In the rows, zero is written as 128.
A single turn carries every row of the set below to another of its rows. Some are shown first; where does it send the rows asked next?
Fivu: [157 106 135 101 142 153 110 141 142 157 123 109 136 150 102 139 116 109
 106 126 117 125 139 114 140 107 136 139 116 182 116 129 123 158 134 109]
vizu: [134 110 140 167 130 151 150  98 142 139 123 134 123 120 161 144 140  98
 113 116 109 102 130 122 104 150 165 140 135 147 112 129 111 128 121 141]
Sibag: [131 122 123 117 145 110 110 144 126 107 173 150 113 155 123 129 156 107
 128 126 144 145  88 139 108 117 132 161 120 118 134 128 124 116 138 140]
Zefif: [131 117 120 160 120 151 156 113 152 134 120 138 107 122 157 142 127 117
 115 122 128  92 160 119  92 160 141 134 133 161 119 127 109 132 130 137]
rof: [114 125 154 125 134 102 141 124 126 121 146 129 131 103  93 115 128 145
 155 162 164 155 133 130 122 125 127 139 133 107 140 135 125 150 115  91]
zafe: [122 178 134 144 115 143 128 114 136 133 137 125 133 122 121 150 119 115
 103 129 152 145 148 160 113 136 120  75 147 138 149 126 147 131  72 126]
fum: [152 108 131 107 141 143 127 157 141 154 147 118 131 143 113 143 109 123
 129 124 108 137 125 108 133 105 136 152 115 178  92 135 132 150 131 130]
nusa: [115 153 136 158 104 123 136 132 131 132 159 140 114 143 136 144 123 116
 126 143 169 159 144 141  94 117 130  92 150 139 143 133 131 107  82 133]
mosib: [109 164 160 159 114 138 126 118 123 136 137 126 146 138 136 141 141  93
 107 127 145 158 130 154 106 114 137  86 151 127 138 132 135 105  81 134]
voro: [136 168  96  99 150 120 120 146 150  97 147 150 110 122 109 138 125 145
 130 118 159 123 117 144 108 134 115 153 113 125 132 131 139 151 131 135]
namos: [131 124 128 157 122 157 153 111 149 133 118 131 118 116 153 145 133 110
 104 117 109  92 157 128  99 169 129 126 135 162 114 123 117 132 128 141]
Kamu: [ 97 130 172 129 129 105 146 140 115 119 152 123 154 106 102 110 145 134
 147 149 134 163 125 138 116 128 105 133 135 108 119 132 130 128 128 110]
Ter: [135 145 142 110 135 121  98 148 128  96 122 133 122 152 109 129 173  86
  98 131 135 131 129 146 114 129  83 136 138 139 135 125 116 115 144 129]
vepiz: [133 111 127 159 135 160 147  91 147 143 127 134 124 117 155 143 130 107
 105 111 115  94 133 129 106 158 170 135 125 145 127 123 118 141 121 134]
Nuvim: [109 166 125 149 123 141 133 112 137 140 156 137 135 131 134 143 111 128
 119 122 172 148 127 153  98 117 161  93 131 121 154 131 141 128  79 129]
zes: [151 168 131 101 162 131  95 112 139 103 110 129 134 120  98 140 152  99
 100 113 135 123 103 154 138 128 128 144 125 115 139 130 135 156 117 119]
gat: [101 132 150 112 138 126 130 115 126 127 136 119 156 105  86 106 133 142
 125 145 161 140 141 149 120 138 119 119 120 106 161 123 129 158 128  82]
pataz: [141 129 134 102 146 153 124 154 149 152 113 115 147 139 111 136 107 129
 123 114 127 123 136 108 125  95 145 150 108 172  99 141 124 157 142 119]
Fadul: [109 120 164 118 132 119 130 120 113 127 156 113 154 108  88 114 148 125
 120 151 124 156 130 155 135 150  94 115 133 114 143 118 138 143 121  98]
tid: [131 108 139 103 140 159 119 160 137 157 137 112 154 156 115 130 122 115
 109 113 108 129 132 118 122 105 128 139 107 178 103 129 124 139 152 126]

tid -> fum
namos -> vizu
Where do these go?
Fadul -> Kamu
nusa -> Nuvim
Ter -> Sibag

A single turn carries every row of the set below to another of its rows. Some are shown first; where does it send the rows asked next?
lukop: [150 118 118 110 139 160 100 124 113 113 167 158 108 151 110 151 141]
Pere: [117 117 114 109 159 162 145 182 122 142 128 156 116 126 114 154 143]
duven: [108 131 124 130 114 152 139 153 115 109 159 114 107 100 122  88 142]
sulir: [171 110 117 122 131 150  94 135 118 110 125 152 139 118 121 168 125]
rig: [122 120 111 108 169 161 125 172 118 150 132 149 110 122 117 153 149]
lenos: [143 115 126 113 110 151 137 118 129 119 154 149 111 168 108 160 140]
Zomin: [103 126 116 137 117 155 119 142 129 115 159 114 120  90 128  91 149]
lorol: [107 132 124 130 111 147 140 144 118 115 155 106 104 103 123  91 146]
loso: [123 123 111 107 163 153 126 157 125 161 128 134 104 127 117 158 154]
zede: [146 116 122 112 132 165 119 138 113 102 166 172 118 154 108 150 132]
Metop: [141 113 126 114 114 160 142 136 124 105 157 166 119 163 106 155 131]
sama: [105 131 123 130 110 149 145 149 118 111 156 109 107 103 122  90 143]
Nom: [121 140 155 139 118 133 102 142 106 116  98 124 123  99 140 142 166]
mubar: [119 138 156 141 120 144 111 161 102 100 102 145 133  95 137 137 154]
deti: [113 138 160 142 110 138 126 158 108 102  95 139 133 104 137 141 155]
Fuge: [108 134 123 129 115 148 134 145 116 116 159 106 103 101 123  89 145]
Lafat: [121 140 154 139 127 139  97 152 100 108 103 135 127  95 141 136 161]
fopu: [117 121 115 110 149 149 147 156 133 160 121 132 108 137 115 161 153]
zisu: [149 101 125 155 142 161 142 127 104 114 150 168 145 114 153 160 143]
dus: [145  98 129 157 128 155 160 123 112 118 143 159 146 124 152 165 145]
Pamu: [146 102 127 155 128 147 153 105 116 131 141 144 139 126 155 170 152]
leban: [115 117 118 112 147 155 159 171 133 149 121 146 114 136 114 158 144]
Ruko: [171 110 119 120 124 141  96 120 127 120 119 137 134 125 123 173 131]
rut: [150 104 123 153 140 150 131 103 110 135 146 143 134 119 156 167 156]
ruk: [165 106 125 125 109 145 127 138 131 106 115 150 144 132 119 172 121]
kereg: [167 106 122 124 122 150 113 146 122 100 120 160 147 123 121 169 119]
Begat: [167 108 123 124 110 137 117 123 133 118 112 136 137 133 121 177 129]
topot: [ 99 123 121 139 105 154 140 147 135 110 154 117 125  96 124  94 145]
zavu: [116 139 158 140 107 130 120 145 113 112  93 127 126 105 138 144 161]
Lumog: [152 102 120 153 151 158 125 115 102 125 153 156 139 110 157 161 151]
dero: [101 124 119 139 104 149 135 139 137 116 152 109 121  98 127  95 149]
luf: [104 126 118 138 110 151 124 137 135 119 156 107 118  95 126  94 150]
zavi: [147 118 120 111 124 151 112 110 123 125 159 145 104 161 110 158 147]
ped: [108 133 122 129 119 152 132 150 114 112 160 112 106 101 121  87 145]
zifup: [101 125 118 138 114 156 129 150 130 108 158 120 124  91 126  90 144]

luf -> topot
zavu -> mubar
lukop -> lenos
Where do these go?
lorol -> duven
Begat -> kereg
Lumog -> Pamu
loso -> leban

A single turn carries every row of the set below to another of its rows. Some are shown first; where does it send the rows asked next?
lotim: [158 129 162 131  80 120 139 123 114  97 126 133 161 165 116 122 148 155]
Kire: [146 106 135 122  77 118 150 143 107 141 151 130 176 170 124 112 171 152]
zedad: [122 139 124 151  67 115 151 159  94 117 126 130 129 155 126 100 147 124]
mege: [140 142 158 131  74 124 130 112 115 102 126 138 152 160 119 123 137 146]
zuzu: [166 107 112 130 151 126 113 135 132 117 141 119 145 115 120  87 129 145]
Pagog: [147  70 106 161 116 128 157 143 144 135 137 128 148 122 129  95 121 148]
zov: [133 133 163 107 109 144 101 149 129 132 136 135 144 119 153 137 163 126]
Geli: [138  79 110 171 109 131 156 133 144 141 139 123 146 119 134  86 122 141]
nono: [131  70 102 169 106 125 135 143 137 125 133 143 141 119 138  90 131 146]
Vurub: [139 120 138 113  81 114 138 138 105 147 157 133 168 167 131 104 186 144]
fovar: [153 106 107 138 145 120 103 152 106 126 149 121 153 122 105  87 132 147]
Mebu: [152 132 155 122  80 126 126 114 104  96 123 149 156 160 118 111 131 134]
neb: [141 110 119 153 134 137 157 149 133 117 143 135 123 119  84 117 124 162]
belim: [174 103 106 129 141 121 121 146 128 119 143 116 152 124 112  96 124 153]
kogot: [153 137 169 132  87 118 125 115 121  99 130 135 165 159 119 116 147 153]
kuniv: [133 128 140 154  71 113 161 166 101 114 124 116 144 160 132 109 158 144]
musi: [124 100 127 161 125 139 133 135 123 124 150 146 130 120  77 114 126 158]
zakev: [142 135 175 130  81 128 135 115 114 104 131 142 156 165 124 119 151 148]
Rik: [125 107 163 114  92 136 113 149 136 154 141 126 147 113 159 132 167 134]
rego: [130 126 175 112 100 139 106 151 131 132 132 124 138 112 156 139 158 136]
tuno: [128 119 116 154 140 149 145 148 130 124 152 130 116 113  96 111 125 155]
pite: [163 111 110 136 149 128 102 141 118 119 146 121 149 121 118  99 122 151]
vimos: [138 108 133 125  81 116 142 136 115 154 162 132 179 166 131 105 176 154]
Duki: [144 120 158 127 115 160 118 139 127 138 134 128 116  98 135 134 133 107]
Lemuv: [136 101 145 125 101 149 130 146 130 159 136 110 125  91 148 121 140 111]
Nofez: [119 107 133 115  76 119 144 127 108 149 145 149 180 164 113 106 160 147]
gege: [136  68 114 173 111 120 125 134 130 128 128 129 150 118 130  83 122 141]
Siv: [158 101 100 129 143 124 103 152 116 115 147 135 158 125 121  90 138 151]
tege: [123 136 141 154  63 117 147 154 108 120 131 114 139 161 148 101 157 134]
bafo: [114 125 163 127  90 141 121 163 128 145 138 122 128 110 154 138 164 135]
gefa: [136 135 154 130  76 116 122 118 113  99 116 136 168 159 121 109 128 141]
Zukud: [126 111 114 167 130 137 142 144 129 125 145 139 113 112  91 118 134 156]
nuku: [136 114 157 122 111 160 129 137 130 148 134 119 118  91 132 132 135 118]
Tove: [139  72 105 160 116 132 143 128 153 144 146 130 139 113 129  92 127 145]
talo: [135 124 127 157 133 143 152 136 131 119 145 133 124 115  83 113 126 157]
tok: [135 118 133 109  87 121 139 131 100 149 150 139 178 170 130 106 168 145]
Rigar: [151 110 148 106 118 150 119 140 126 159 141 116 132  91 135 124 146 116]
Far: [139  66 111 164 124 129 140 130 136 140 137 137 149 116 138  91 131 146]
meke: [133 106 137 135 102 151 126 151 128 159 139 121 114  96 145 124 147 103]
Tumed: [125 109 149 118  90 138 112 151 139 151 135 132 146 117 168 130 169 120]
nevi: [108 142 125 143  73 106 144 162  97 125 125 120 147 155 120  97 153 132]
Taf: [118 141 141 165  75 114 155 162 106 117 129 116 140 155 135 104 155 144]
puv: [113 128 159 130  89 149 120 156 135 137 137 136 126 116 152 145 158 126]
pup: [125 110 118 156 126 146 132 143 124 108 148 155 122 122  89 120 131 163]
lobu: [115 136 131 150  69 109 156 152 103 126 119 121 141 155 140  97 161 129]
Gamus: [171 111 106 126 142 123 115 134 127 129 149 111 159 119 115  86 132 148]
furob: [136 102 123 115  76 118 149 132 101 150 150 152 169 162 123  99 166 134]
zut: [153 104 145 112 119 151 114 135 127 160 145 131 136 101 140 125 152 107]

Rik -> Lemuv
talo -> kogot
Where do these go?
musi -> gefa
furob -> nono
belim -> Kire
zut -> Tumed
Tove -> tege
Far -> lobu

A single turn carries every row of the set below to another of its rows. Some are shown first; where does it send the rows asked next?
rer: [137 133 135 127 135  94  98 126 126 122 130 162  89 129 110 112 147]
fot: [131 139 129 140 149 121 122 151 125 117 147 147  87  96 112 123 145]
situ: [136 131 128 147 127 165 117 119 132 134 173 138 146 118 118 105 129]
famu: [138 127 134 147 130 169 118 116 132 127 166 133 145 124 112 100 130]
Kob: [118 114 127 156 135 164 152 139 141 138 156 153 140 115 133  90  97]
bado: [111 104 129 154  97 117 124 160 153 119  86 140 134 143 115 135 134]
sis: [138 133 127 141 124 158 111 114 133 139 174 146 147 122 120 101 126]
refav: [ 82 123 140 122 129 139 151 126 130 137 128 100 124 125 118 134 139]
Budif: [ 78 108 102 137 155 146 146 154 140 146 143 126 124 134 118 140 122]
tuv: [127 130 138 145 142 119 118 143 123 105 126 135  85 114 100 121 158]
tipep: [ 99  97 120 153 110 125 147 158 164 132  96 175 128 149 129 121 113]
nazok: [142 124 136 142 129 164 114 110 134 128 164 139 145 133 110  95 127]
tenu: [114 109 124 144  91 101 113 153 154 132  92 157 137 146 125 133 127]
Logut: [ 95 112 151 112 132 132 143 109 134 129 115 105 123 150 107 116 135]
poze: [ 98  99 119 153 110 124 147 158 165 133  98 175 129 147 130 122 113]
Vuk: [ 83 115  94 122 145 123 130 144 141 165 152 151 129 139 132 137 112]
vuvam: [145 134 134 122 147 101 104 130 129 123 141 168  90 122 112 106 136]
peliv: [122 141 127 145 136 112 115 148 122 119 139 144  87 101 115 131 156]
visiv: [106 110 122 156  94 115 124 165 152 126  94 143 135 133 124 142 133]
Getor: [101  91 120 116 159 129 129 124 146 137 123 141 125 180 103 110 112]
Rusas: [ 81 134 127 114 119 121 140 124 130 158 142 119 127 117 135 140 132]
niti: [ 98  99 120 155 111 127 148 160 164 131  97 173 128 147 129 123 114]
lon: [146 126 143 128 154 114 113 131 129 108 131 153  87 127  99 102 141]
Suk: [ 89  94 118 132 163 151 146 142 142 128 125 120 123 159 101 124 121]
refom: [137 126 143 134 142 108 108 129 125 107 120 146  86 132  98 110 152]
Bol: [ 93 130 131  99 117 104 125 107 134 163 138 136 129 138 135 125 125]
Vanok: [ 98  99 119 154 110 126 148 160 165 133  98 174 129 146 131 123 114]
mekud: [102 117 146  97 125 111 127  98 136 146 120 127 127 158 117 111 125]
keso: [116 104 131 147  95 108 117 152 155 124  85 148 135 152 116 129 129]
Lupu: [ 97 105 105 109 148 113 119 125 145 160 140 161 129 168 123 118 107]
fofor: [123 107 136 155 140 167 152 133 143 129 147 149 139 127 124  82  98]
pefin: [121 117 124 149 132 153 144 133 143 147 160 165 141 119 140  88  93]
kini: [109 113 119 150  91 106 117 161 153 135  97 152 136 134 129 141 130]
mudol: [136 143 125 129 144 105 110 143 127 129 151 164  89 102 121 119 139]
Nunu: [128 142 125 133 131  96 103 138 123 130 141 160  90 110 120 125 149]
lisu: [129 106 137 147 138 157 144 124 144 132 145 159 140 138 125  75  94]
dasi: [143 128 132 138 126 156 109 108 134 135 168 147 146 132 116  95 125]
gisu: [128 111 130 143 133 149 139 123 144 144 153 168 142 133 134  78  90]
nele: [137 129 140 139 155 127 124 144 126 104 135 140  85 111  99 113 146]
dif: [ 98  97 120 154 111 126 148 159 164 131  96 174 128 148 129 121 114]

Budif -> Vuk
dasi -> nazok
Where do these go?
vuvam -> lon
gisu -> lisu
peliv -> Nunu
mekud -> Logut
keso -> bado

